In the rows, zero is written as 128.
The rows below come in pairs that one turn or mirror swaps. Which row does each named row swap with?
K_413: [153 122 115 124 112 145 156 110 143 107 117 121 132 150 104 110 157 132
 139 119 113 100 172 112 123 107 139  94 133 135 131 130 124 128]
K_479: [148 147 153 104 124 136 179 156 168 161 129 135 116 166 133 147 150 135
 133 100 117 121 160 118 123 115 118 110 124 137 111 110 101 107]
K_467: [153 144 164 119 107 112 154 104 107 103  96 143 128 141 113 111 192 123
 126  91 124 102 142 130 140 115 107  81 118 134 119 108 142 125]
K_812: [150 146 139 105 119 137 173 139 172 164 134 125 113 155 136 145 146 143
 140 100 111 143 148 116 114 123 128 109 118 143 116 116 107 114]
K_658: [162 152 146 144 128 127 152 135 117 102 153 121 126 162 120 138 136 119
 156  94 105 104 179 108 111 128 136 113 112 139 119 105 146  98]
K_841: [168 178 172 139 118 153 146 148  99 135 137 147 135 140 114 121 176 107
 144 152 119 138 143 129 123 122  89 113  89 124 129  91 108 150]
K_927: [161 171 171 140 114 154 145 151  99 128 129 143 134 145 116 122 176 113
 141 151 126 128 135 125 122 121  87 111 100 138 126  78 110 155]
K_755: [151 175 159 139  95 146 133 143 106 124 133 125 134 139 132 124 166 111
 152 144 127 133 134 124 124 130  90 111  96 140 142  89 105 139]
K_512: [162 165 164 126 131 129 144 116  97 118 114 162 120 121 106 116 194  98
 132 126 112  78 144 126 133 111 103  93 143 107 131  93 139 125]
K_779: [170 182 176 143 127 146 150 157 101 135 138 146 128 134 119 138 172 102
 152 157 125 138 139 117 119 123  89 117  91 128 128  88 115 139]
K_679: [187 162 166 117 145 155 158 123 121 160 118 150 111 113 104 151 161 140
 145 140  92 123 151 119 118 110 106 132 159 109 125  87 127 144]
K_30: [143 171 132 108 102 148 158 138 140 120  82 135 109  98 122 131 170 138
 147 127 137 142 135 110 107 118 111 100 100 143 120 112 132 143]
K_280: [152 154 154 115 102 110 161 118 125  99  89 136 129 125 124 115 174 135
 120  92 138 126 145 119 129 124 108  83  96 136 101 120 143 132]
K_148: [141 167 130 132 130 127 155 143 121 125 157 143 118 145 146 155 153  93
 142 135 115 111 160  99 114 135 139 114  91 153 135 140 141 111]
K_726: [149 127 114 129 113 136 154 113 147 111 123 123 138 161 111 106 158 121
 137 116 118 102 175 109 122 108 137  89 122 139 128 132 126 124]
K_772: [169 158 172 145 154  99 165 107 110 132 158 161 129 159 114 136 166 116
 116 112 108 128 168 107 138 127 127 123 129 103 105 119 143 108]
K_298: [187 172 152 113 141 161 164 131 133 142 104 163 104 125 121 134 173 117
 128 169 108 116 129 119 115 106 106 112  91 127 120 105 116 158]
K_347: [144 120 125 133 120 143 158 110 137 115 126 131 144 150 100 108 161 134
 137 118 102 107 182 110 117 114 132  96 149 125 129 129 124 138]
K_598: [190 155 159 122 142 155 163 111 127 156 121 141 114 120  98 145 157 140
 141 139  86 123 156 115 121 106 112 125 162 105 122  88 121 143]
K_311: [148 145 154 145 138 110 160 112 117 113 145 149 156 163 104 113 171 116
 115 109 111 123 187 109 136 121 127 114 129 119 117 136 132 111]
K_888: [176 179 172 120 147 108 166 104 138 145 130 159  98 131 120 162 177 140
 123  98 117 146 133 111 128 116 127 118 125 107  96 109 155 115]
K_418: [149 168 152 122 139 131 152 126 111 127 112 160 109 122 121 126 196 102
 142 125 118  71 153 127 126 102 100  81 138 109 126  84 135 121]
K_906: [152 169 147 134 136 126 147 124 120 149 155 148 118 144 146 166 165  89
 134 140 102 112 142 107 121 141 151 132 109 132 147 131 129 112]
K_937: [147 172 135 116 125 151 151 135 145 149  98 144 105  86 116 145 170 149
 147 146 119 150 140 108 105 117 107 116 130 129 120  99 137 146]
K_248: [151 164 133 128 139 125 153 127 142 133 155 142 113 138 146 165 152  90
 145 127 101 111 163 105 110 138 145 124 107 139 140 137 139 102]
K_407: [144 165 127 135 127 136 147 138 132 134 154 139 112 137 143 159 150  94
 142 129 107 107 157 100 112 145 145 124 103 145 133 138 150 104]
K_868: [175 154 146 122 138 161 159 117 143 150 114 142 117 116  97 139 158 140
 138 146  95 131 158 119 113 106 111 125 174 108 128 102 126 141]
K_800: [179 166 154 104 126 116 168 108 165 164 126 150 103 128 129 169 163 144
 127 100 112 143 126 114 121 118 124 113 131 121 107 101 132 111]
K_515: [179 173 172 120 143 102 172 104 129 137 126 164 115 127 124 157 176 140
 125 107 125 153 140 111 126 120 125 118 112 106  92 109 160 112]
K_623: [150 162 155 115 103 113 167 115 124 101  91 145 125 125 127 123 176 138
 128 101 140 138 144 107 130 118 113  93  92 141  97 121 159 127]

K_280 pairs with K_888
K_772 pairs with K_30
K_347 pairs with K_868
K_479 pairs with K_418
K_906 pairs with K_755
K_512 pairs with K_812

The rows below come in pairs that one turn or mirror swaps. Which row does each named row swap with?
K_490: [150 118 138 127 117 141 125 147 112 126 129 138 137 152 133 109 164  84
 129 144 122 126 125 149 160]
K_503: [135 144 148 140 123 144 130 148 137 145 105 145 117 129 126  87 144 135
 132 131 138 113 102 124 167]
K_766: [143 116 118 152  81 135 132 145 118 118 129 141 158 172 121 132 146  81
 139 130 104 115 114 134 142]
K_728: [121 151 109 146  83 134 125 131 146 111 129 140 110 174 111 102 146 106
 145 103 122  99  93 105 141]
K_491: [167 154 103 162  86 129 130 150 137 140 152 150 127 151 132 134  93  67
 161 147 144 110 133 101 138]
K_595: [122 165 105 154  66 130 136 133 144 110 141 135 108 181 118 117 131 100
 144 109 129 100 114  99 127]
K_532: [159 116 127 142 122 133 114 140 112 145 140 164 134 124 136 113 127  74
 163 158 141 109 142 128 159]
K_475: [124 147 105 136  73 133 126 137 130 109 135 127 118 189 116 126 152  88
 139 109 121 108 111 116 136]
K_528: [105 128 140 137 114 131 126 118 110 123 128 161 105 133 129  85 154 123
 147 126 134  92 134 119 150]
K_56: [128 131 131 113 113 140 125 158 103 132 128 132 139 139 166 139 134  93
 146 157 138 124 128 144 147]
K_224: [109 143 131 147 111 130 129 122 127 124 126 160  96 135 122  81 138 131
 147 115 133  89 109 101 149]
K_123: [127 170 150 128 111 139 151 152 116 138 121 131  94 129 136 117 100 125
 127 159 151 128 142 134 141]
K_795: [151 109 129 132 117 137 108 144 111 144 134 151 140 135 148 124 134  71
 161 153 136 109 134 136 155]
K_778: [147 179 126 168  91 125 162 153 132 134 148 143 103 144 143 115  84 108
 129 142 143 112 132  91 131]
K_191: [149 116 141 138 115 137 122 128 115 131 131 153 131 141  99 106 151  83
 132 137 122 131 137 151 151]
K_774: [146 175 122 155  86 143 140 159 163 136 116 127 117 163 119 110 122 120
 130 119 136 118  89 106 148]
K_135: [149 172 125 174  87 125 152 136 137 136 149 152 104 143 105 117  83  98
 131 133 137 121 139 102 124]
K_737: [153 156 111 163  87 128 133 152 133 146 150 147 120 144 150 137  81  79
 160 147 146 103 133  96 131]
K_93: [125 142 137 178  99 120 157 138 107 138 136 168 123 122 141 111  92 124
 142 143 129  94 138  97 136]
K_465: [140 162 133 117  91 147 139 159 128 124 119 110 115 166 123 136 127  95
 125 148 135 142 124 152 140]
K_60: [129 169 118 138  91 132 147 164 120 133 141 130 122 144 170 148  89 101
 146 153 148 118 128 110 128]
K_821: [103 145 138 145 112 122 139 123 104 131 133 160  92 127 135  94 126 133
 143 128 141  88 139 100 144]

K_93 pairs with K_766
K_465 pairs with K_123
K_728 pairs with K_224
K_56 pairs with K_60
K_821 pairs with K_475

The rows below come in pairs that one turn or mirror swaps. Which row does each named row swap with?
K_151: [168 129 113 138 123 111 131 106 124 128 135 141 140 160 137 119 149 136
 148 151 151 116 150 122 127 109 106 133 104]
K_558: [149 112 121 142 124 135 148 128 120 152 147 158 146 143 143 126 155 117
 109 123 133 144 139  97 152 121 120 108 113]
K_835: [139 105 139 134 116 145 153 127 135 152 129 122 143 116 165 153 144 120
 132 110 124 115 152 141 102 135 150 131 143]
K_954: [125 121 128 107 149 107 130 115 127 115 126 120 105 119 121 117 136 109
  85 128 150 130 145 113 102 157 151 147 121]
K_509: [155 130 120 143 110 124 150 116 106 140 166 137 151 147 135 121 145 112
 114 130 144 146 142 114 135 123 143 112 113]
K_388: [141 118 129 132 141  99 139 132 130 131 153 114 122 161 159 130 104 118
 128 100 169 109 149 120 138 146 128 137 133]
K_67: [113 110 144 120 147 141 137 137 115 137 118 136 124 108 136 141 143 129
  89 110 133 149 123 103 128 136 164 111 144]
K_245: [168 128 126 136 130 120 128 109 113 122 132 143 143 169 143 118 168 133
 129 145 149 144 151 113 122 121 126 122 106]
K_999: [128 137 126 140 129 131 105 136 146 131 105 135  88 109 134 110 119 125
 141  91 155 120 129 109 123 152 121 136 129]
K_874: [140 113 151 117 163 130 126 128 112 118 100 138 127 111 155 123 163 156
 110 128 127 135 127 109 125 112 121 127 119]
K_543: [109 132 142 123 160 147 129 126 143 121 110 116 145 102 119 137 138 116
 107 109 143 142 139 119 127 134 159 116 154]
K_216: [149 120 101 154 113 105 111 130 146 131 136 135 152 142 135 126 122 133
 164 129 161 118 157 132 121  96 138 119 120]
K_965: [134 134 135 146 111 138 113 105 150 145 124 105 119 128 123 125 109 107
 151 105 165 134 141 124 127 134 130 154 132]
K_288: [118 102 103 106 119 131 133 138  99 126 135 133 122 132  87 131 104 102
 114 137 117 126 144 117 110 132 144 108 147]
K_453: [114 110 103 139 140 134  88 122 136 131 106 127 107 110 150 139 117 141
 125 121 163 129 126 118  98  98 135 136 153]
K_811: [139 140 154 129 111 155 116 106 132 133 106 142 149 122 134 132 122 139
 170 141 137 128 128 136 108 117 123 117 139]
K_642: [123 131  98 136 101 136 109 103 127 147 147 141 117 130 117 133 117 105
 122 131 159 111 123 130  86 133 113 123 133]
K_745: [158 154 107 137 144 120 141 122 138 122 136 142 127 142 143 121 136 117
 155 134 166 101 161 127 126 125 103 114 114]
K_450: [131 128 132 118 147 124 127 115 108 121 104 133 117 158 146 137  89 134
 165 149 156 118 137 104 132  97 110 114 125]
K_81: [104 115 151  98 155 131 125 131 120 130 113 136 108 107 121 142 120 112
 102 115 151 122 122 126  94 149 140 117 121]
K_689: [127 127 164 129 126 126 117 131 150 105 104 142 147 139 127 117 131 146
 140 107 128 128 127 124 103 155 137 130 154]
K_832: [130 108  96 101 107 136 133 147 138 126 130 125 133 114 109 128 128 118
 106 113 106 125 147 129 115 147 157 127 146]
K_103: [134 127 143 167 111 121 128 124 140 147 124 144 145 128 154 135 128 142
 164 133 145 109 145 110 131 103 124 103 141]
K_985: [133 121  86 112 150 111 114 136 117 127 144 114 106 116 140 115 116 114
  97 107 159 120 141 115 142 143 147 130 121]
K_403: [146 110 138 127 129 140 144 140 121 134  98 136 131 148 145 158  94 143
 162 146 137 130 145 117 124  92 135 111 147]
K_746: [129 104 147 125 148 140 133 137 109 147 123 133 136 125 151 142 167 133
  91 110 130 138 131 105 139 134 139 105 131]
K_581: [125 120 136 127 154 105 113  88 159 129  88 124 127 129 151 120 135 125
 153 122 150 105 121 114 106 110 135 117 127]
K_887: [118 107  91  95 114 133 138 148 107 104 123 131 126 133 102 135 105 105
 124 144 115 126 141 109 110 129 135 118 144]
K_74: [149 107 141 117 157 139 135 115 123 122 106 148 133 137 144 123 164 134
 105 138 134 165 137 102 127 115 125 140 112]
K_641: [138 108  93  98 131 111 131 144 121 115 123 129 123 142  89 123 116 114
  93 130 119 113 139 113 121 149 136 124 122]
K_346: [119 134 117 141 159  95 107 107 110 101 111 138 130 159 131 104 128 123
 127 126 154 117 127  90 120 135 134 116 109]
K_237: [140  95 110 117 140 127 125 140 107 121 104 133 113 137 133 139 104 141
 162 153 129 115 158 122 115  85 117 121 145]
K_7: [126 100 105 108 128 133 137 145 108 113 108 124 126 138 136 150  96 126
 157 154 128 117 148 110 123  91 114 121 146]
K_159: [142 102 127 102 130 136 136 122 125 121  96 134 115 150 138 152  93 137
 159 154 128 115 136 112 111  99 120 101 145]
K_161: [135  94  81  96 117 118 131 136 131 118 129 121 121 142 104 132 104 112
 107 130 116 118 141 108 121 132 151 106 144]
K_905: [130 123 109 128 120 110 144 107 155 150 137 129 119 125 147 122 132  89
 125 103 148 112 131 121 103 145 167 104 131]

K_81 pairs with K_216
K_74 pairs with K_558
K_835 pairs with K_346
K_161 pairs with K_159
K_67 pairs with K_151
K_832 pairs with K_450
K_641 pairs with K_403
K_642 pairs with K_453
K_999 pairs with K_965

The rows below come in pairs that one turn or mirror swaps. Which row does each named row swap with?
K_823: [150 135 120  89 150 131 113 126 130 107 124 158 134 143 131 127 146 109
 106 132 104 118 136  98 118 130 109 157]
K_116: [149 129 119 110 139 152 128 117 109  95 109 140 144 107 119 124  93 125
 106 117 145 144 106 125 118 113 155 107]
K_104: [164 134 118 105 127 131 102 123 144 137 106 130 148 152 147 112 163 104
 104 122 114 118 127 124 120 134 111 137]
K_536: [142 133 156 141 105 132 113 119 151 137 122 145 141 167 111 153 121 140
 139 125 137 118 127 143 134 124 132 106]
K_704: [133  99 131 142 116 118 113 130 145  88 125 128 128 151 102 121 101 114
 130 135 136 115 133 142 121 112 140 129]
K_870: [119 135 128 127 133 164 144 136 128 152 142 141 131 181 155 152 139 123
 103 140 131 143 131 139 143 122 156 117]
K_986: [129 113 152 127 137 140 167 143 121 160 130 138 124 138 139 149 104 115
  92 137 123 136 125 124 117 124 110 128]
K_185: [158 173 115 126 110 162 142 109 119  98 118 136 141 125 109 133 148 131
 114 133 117 147 104 142 134 141 149 109]
K_720: [136 149 135 114 145 161 135 130 102 130 132 139 151  92 139 146 121 144
 151 121 112 122 136 119 133  96 130 134]
K_279: [144 121 130 131 114 150 126  92 130 101 144 154 123 153 118 159 102 126
 121 144  99 120 137 145 116 164 122 140]
K_703: [115 125 111 123 108 136 128  88 150  85 131 131 123 152 108 137 131 116
 121 138 109 167 135 113 135 122 148 128]
K_997: [120 134 108 134 135 159 136 145 113 121 144 109 145 126 154 120 149 116
 142 140 107 119 146 146 145  96 150 149]
K_369: [150 125 121 132 125 163 129 101 103 148 118 118 153 105 163 130 117 121
 120 132  92 115 127 163 124 143 124 145]
K_157: [105 106 123 125 130 134 139 109 124 153 105 105 141 118 154 112 127 107
 106 130 103 156 127 129 140  99 138 142]

K_116 pairs with K_870
K_704 pairs with K_997
K_703 pairs with K_157

The rows below come in pairs that one turn or mirror swaps. Which row does each named row swap with?
K_271: [126 161  99 124 133 123 104 133 110 122 116 148 130 113 119 133 163 156
 142 121 108 120 137 124 109 133 138 125 103]
K_184: [123 148 119 143 140 123 119 119 128 118 129 137 126 135 103 111 151 157
 147 159 126 102 121 117 104 113 117 115 131]
K_627: [140 112 119 124 135 147 156 150 119 157 138 141 125 114 142 150 107 110
  87 117 137 146  97 115 153 140 139 150 122]
K_681: [114 139 131 117 124 143 112 113 112 115 129 132 136 115 126 124 160 148
 145 140 111 111 140  96 114 111  98 119 115]
K_591: [109 132 113 127 137 146 121 128 113 120 136 136 128 127 139 126 155 156
 159 144 115 110 116  97 104 110 123 130 130]
K_178: [143 116 138 137 121 141 134 143 139 155 134 139 112 108 140 152 115  95
  79 108 119 143 117 121 151 150 129 137 121]
K_651: [111 156 141 107 121 150 109 122 104 114 135 121  99 123 127 123 145 149
 130 151 106  98 139 106 121 126 119 118 120]
K_226: [147 113 127 127 130 139 153 150 120 164 134 147 118 103 129 147 105 101
  74 121 126 145 114 126 154 139 135 130 111]
K_277: [119 135 111 130 116 134 126 125  98 113 112 154 125 120 113 130 150 153
 156 151 103 124 135 116 103 113 130 116 108]
K_971: [137 139 146 105 120 151 137 140 108 145 136 126  97 111 130 143 105 111
  70 129 124 128 124 121 162 151 132 136 114]
K_563: [141 114 130 111 132 133 145 144 110 156 132 146 121 113 128 150 109 113
  77 111 138 149 111 128 167 143 128 143 108]
K_615: [123 149 119 142 136 122 118 118 129 118 129 137 127 136 104 110 150 158
 146 157 124 101 122 118 103 112 116 116 131]
K_406: [145 118 137 114 122 145 147 135 117 153 131 138 133 102 129 148 112 102
  73 114 132 146 122 113 162 141 114 139 106]
K_83: [ 96 152 129 132 129 132 123 112  99 119 132 123 125 119 132 126 139 152
 144 151  99 112 130 108 100 124 106 115 116]
K_487: [123 151 119 145 140 122 119 119 128 120 129 137 127 135 102 109 147 157
 146 158 126 101 123 118 103 113 116 115 131]
K_576: [148 116 117 128 114 136 158 145 103 148 113 160 122 107 115 153 105 110
  89 127 123 157 118 132 148 141 145 136 101]
K_867: [135 127 122 134 115 123 166 145 115 162 142 130 128 119 134 160 116 101
  86 129 121 151 116 114 166 146 131 130 114]
K_291: [102 126 122 114 107 139 129 118  93 138 121 128 129 113 131 111 163 148
 146 137  93  96 123 118 135 129 118 138 117]
K_524: [149 146 103 123 131 124 130 149 114 150 117 153 127 103 121 151 126 121
  88 101 124 147 123 137 145 155 151 141  97]
K_518: [155 127 125 140 138 125 155 141 133 156 131 142 123 122 106 136 101 110
  73 132 148 138 102 135 154 144 133 136 123]
K_414: [157 131 123 145 139 122 153 137 136 154 131 141 126 127 102 129  98 116
  76 135 150 135 101 140 147 139 133 133 128]
K_114: [156 131 123 146 138 123 152 138 137 156 129 141 125 127  99 129 103 115
  75 137 150 134  99 140 147 138 133 136 129]
K_619: [113 135 132 139 122 139 101 122 135 119 133 134 115 121 137 130 161 139
 147 133  98 109 135 103 105 122 114 118 129]
K_685: [126 132 135 129 127 134 158 133 104 156 134 128 122 106 135 149  91 106
  73 125 121 147 111 125 148 154 123 136 108]
K_649: [108 136 124 114 135 131 108 120 105 116 130 140 125 127 125 124 161 162
 155 139 114 111 131 109 115 111 111 120 117]
K_918: [105 147 116 137 116 121 133 123 110 126 140 125 131 132 131 137 162 145
 154 154  99 117 134  96 119 117 115 110 122]
K_588: [129 149 118 148 140 120 122 117 132 120 129 136 129 139  99 107 141 157
 140 158 130 104 118 125 104 112 120 115 135]
K_893: [155 130 126 142 138 124 153 142 133 157 131 143 124 121 105 133  98 110
  74 131 147 137 104 136 152 143 132 136 123]
K_412: [155 128 125 140 134 124 155 140 134 157 130 143 124 122 107 135 100 111
  72 130 147 137 102 136 154 143 133 137 123]
K_560: [125 111 126 113 106 141 154 134  96 165 122 132 127 103 133 128 128 114
  94 118 109 121 110 131 169 151 130 153 111]
K_281: [113 136 120 130 132 137 115 126 114 122 133 140 121 118 126 121 159 151
 153 150 101 105 134 107 101 105 117 108 120]
K_167: [129 149 118 148 139 121 122 119 132 123 128 136 127 139  97 108 145 156
 138 161 130 103 115 124 104 112 119 118 136]

K_281 pairs with K_226
K_518 pairs with K_184
K_167 pairs with K_114
K_524 pairs with K_271
K_649 pairs with K_563
K_414 pairs with K_588
K_487 pairs with K_893

